In the rows, zero is written as 128.
D: rows in a few groups, each row roughly a mix of its group's directions (one row in no group):
D (118 x 11):
[[154 138 112  98 188 139  93 104  76 133 135]
 [104  95  92 171 103 106 106 139 187 142 129]
 [144  95 152 149  88 147 157 151 172 112 176]
 [ 92  74 152 169 158 123  95 102 123 127  95]
 [124 150 199 162 155 136 149 134 172 146 131]
 [171 144 174 140 110 146 142 121  86 182 112]
 [135 167  89 108 123  69  84 140 123 160 135]
 [139 113  45 102 135 158 106 139 121 106 111]
 [132 181 154 158 151 136 157 139 130 193 131]
 [151 173  68 177 141 121  91 124 119 132 130]
 [176 119 104 153 170 119  78 128 155 110  93]
 [101 119 125 113 151 162  85 154  71 115 167]
 [163  85 196 131 124  90 129 113 135 110 108]
 [ 92  92 117 154 111  98 179 127  90 161 107]
 [154 110 156 188  89 139 127 111 123 168  92]
 [137  93 117 148  94 159 204 146 136 125 131]
 [158 127  93 190 168 133 154 123 165 116 150]
 [119 141 175  96 167 153  75 116 120  89 138]
 [106 193 105 130 154 128  95 107  96  95 152]
 [120 166 126 146  96 136 159  81 158  96 175]
 [118 140 102  99 148 183 179 150  96 129 159]
 [ 84 177 162 145 143 149 156  96 130 170 115]
 [127 134 186 178 104 132 163  97 104 159 124]
 [ 91 155  84 120  97 141 183 155 110 135 159]
 [ 80 110 188  79 111 148 133 116 103 129 117]
 [121 187 121 161 149 143  89 133 149  76 140]
 [133 123 113 151 159 151 120  57 126 174 101]
 [ 84  96 162  88 109 146 147 130 140  71 138]
 [123 110 198 114 152 119 121 108 128 188 114]
 [119 127 124 129 127 130  65  86 174  81 121]
 [137 145 147 137 103 145 176 144 121 169 193]
 [136 121  92  51  89 139 113 109 133 152 117]
 [122  88  99 103 184 129  94 131  94 169 120]
 [ 99 117 151 166  97 136 162 121 175  79 148]
 [140 143 146  99  87  80  94 100 129  83 155]
 [191 159 160 141 144 137 142 104  84 109 103]
 [ 86 136  87 186 123 146 127 121 173 102 111]
 [154 171 143 173 173 142 129 168 142  90 119]
 [154 171 150 153  81 118  96 126 176 101 113]
 [ 66 149 144 121 113 128 141 128 101 174 177]
 [124  83 138 123 185 170 100 163 145 101 122]
 [155 103 116  89  83 120  96  66 131 140 118]
 [143  98 174 115 166 124 163 121 133 189 111]
 [ 97  71 135 117 168  92  87 137  99 142 115]
 [108 102 153 123 144 144 208 117 118 165 124]
 [ 71 149  86 129 113 140 161  94 151 152 161]
 [113  94  61  92 151 128 128 159  93 146 124]
 [129 139 130 126 125  74  66 106 132 106  80]
 [124  94  89  89  72 131 119 139 165  93 135]
 [176 136 147 132 153 138  71 131 134  69 123]
 [188 126 153  89 146 136  84 101 100 131 104]
 [ 90 101 124  83 176 155  86 102 127 120 150]
 [129 162 159 124 180  94 135 100 175 110 100]
 [141 107 144 119 191 117  98 169  78 135 119]
 [188  95  89 138 122 134 105 161 152 122  89]
 [191 119 162 104 127 188 134 135 112 145 139]
 [177  93 153  89  70 128 137 110 139 126 104]
 [ 91 163 106 133 146 116  65 105 101 164 140]
 [165 136 102  73 118 152 100 134 105  82  96]
 [152 173 173  84 146 150 138 117  80 106 126]
 [ 93 141  70  87 114 171 120 109 142  98 114]
 [ 76 141  85 166 111 128 133  86 165 132 104]
 [109 116  56 160 150 122  84 140 149 109 139]
 [117  90 108 120 111 157  90  94 160  70 119]
 [142 126 119 134 152  73  83 117 172  83 113]
 [161 152  98 112 157 102 114 150 157  78 171]
 [146 133 129  78 106  93 116 197 107 138 141]
 [132 156 119  74 134 103 118 163 129 161 186]
 [148 172 134 165 157 139  86 104 177 117 104]
 [131  79 104 119 147 165 143 160  68 151 120]
 [151  87 180 101  92 116 106  78 120 136 131]
 [ 87 145 102 100  79 138 109 120 185 111 146]
 [131 167 128 188 154 118 170 117 107 112 169]
 [127  86  95 128 123 113  70  95 103  91 101]
 [146  83 153 120  87 137 195 141 127 133 101]
 [150  93 165  97 105  69 105 112  91 122 133]
 [175 129 149 150 119  73 128 161 112 178 137]
 [129 166 141 130  94 111 117  78 195 114 131]
 [166 172  98 109 166 105  98 146 136 100 166]
 [178 176 107 123 117 136 127  99 101 159  81]
 [118 187 137  68 137 127 126 139  91 160 145]
 [102 160 107  97 127  67  72 122 129 114 126]
 [125 122 121 177 154 158 154 118 162  81 172]
 [155 143 118  93  97 181  97 100 155  94 152]
 [157 130  75 121 160 158 151 186 129 107 112]
 [105 111 132 116 110  91  76 116 152  73  94]
 [128 172 114 195 141 148 108 100 103 161 142]
 [173 146 144 111 111  89  71 176 130 127 128]
 [161 169 113 182 139 176 118 119 105 102 150]
 [176  87  97 121 129 146 136  94 102 146  76]
 [189 131 169  89  99 101 116 156 106 141 117]
 [ 71 121 112 169 107 145 168 104 173 136 128]
 [100 110 121 103 201 144 119 126  81 151 136]
 [128 112 162  86 113 167 123 104 142  61 122]
 [131  89 127  92 182 129 161 151 173 123 155]
 [104 162 152 191 156 144  98  98 124 159 114]
 [134  80 122 186  99 159 160 133 155 156 117]
 [181 123 121 170 138 105  66 142 138 111 105]
 [161 192  82 159 117 109 128 131 101 144 152]
 [106  61 103 155 146 146 161 141 125 126  84]
 [ 88 108  95 163 139  93 154 143  79 152 102]
 [171 162  87 137 109 110 107 137 119  64 117]
 [100 139  82 167 158 135 159 173  89 135 115]
 [137  78 100  85 114 113 154 147  78 161 124]
 [165 128 144 179  89 144 140 131 153  79 161]
 [ 76 143 152 154  88 124 130 107 121  77 164]
 [113 112 162 137 109  85  80 101 136 153  77]
 [115 136  79 131 189 149 107 132  88 141  94]
 [138 171 130 148 124 131 111  89 203 115 113]
 [120 106 145 181  94 111 173 108 168 128 161]
 [ 76 112  76 158 152 139 111 107 152 147  92]
 [173 151 174 145 113 121 188 118  95 119 135]
 [140  47  93 102 140 131  96 124 132 109 130]
 [ 74 115 136 133 151  80  92  91 155 121  99]
 [ 96 110 123  68 169 155  98 147 140  94 142]
 [161 132 152 150 181 147 112  96 104 134  73]
 [183 142 172 129 164 163 121 170 115 107 141]
 [107 118 159 113 147 144  86 143 158 164 189]]

which group is each row in? (one row of each group first):
[103 162  93 171 119  92 110 106 115 183 126] => H
[ 98  72 101 152 112 117 132 112 177 119 170] => B
[180 122 144 142 150 107 123 165 111  64 111] => W

[158 175 128 154  76 112 152 123  83 157 131] => H
[137 151 189 131  87 148 166 124 143  90 103] => B
[219 125 159 118 117 139 131 118 134 119 107] => W
[123 126 127 159 127  91 208  98 126 136 107] => H
[131 118  79  96 163 129 103 178 134  79 130] => W
[113  86 119 120 108 172 186 158 148 121 160] => H
[116 170  79 139  69 103 132 133  93 149 128] => H
[160  49 144  95  94 119 129 115 143 131 130] => B
[155  96 152 157 131 153 185 156  83 137 110] => W
[109 147 125 162 193 128 147 105  92 140 171] => B
[112 144 159 176 157 113  79 123  74 118 131] => W
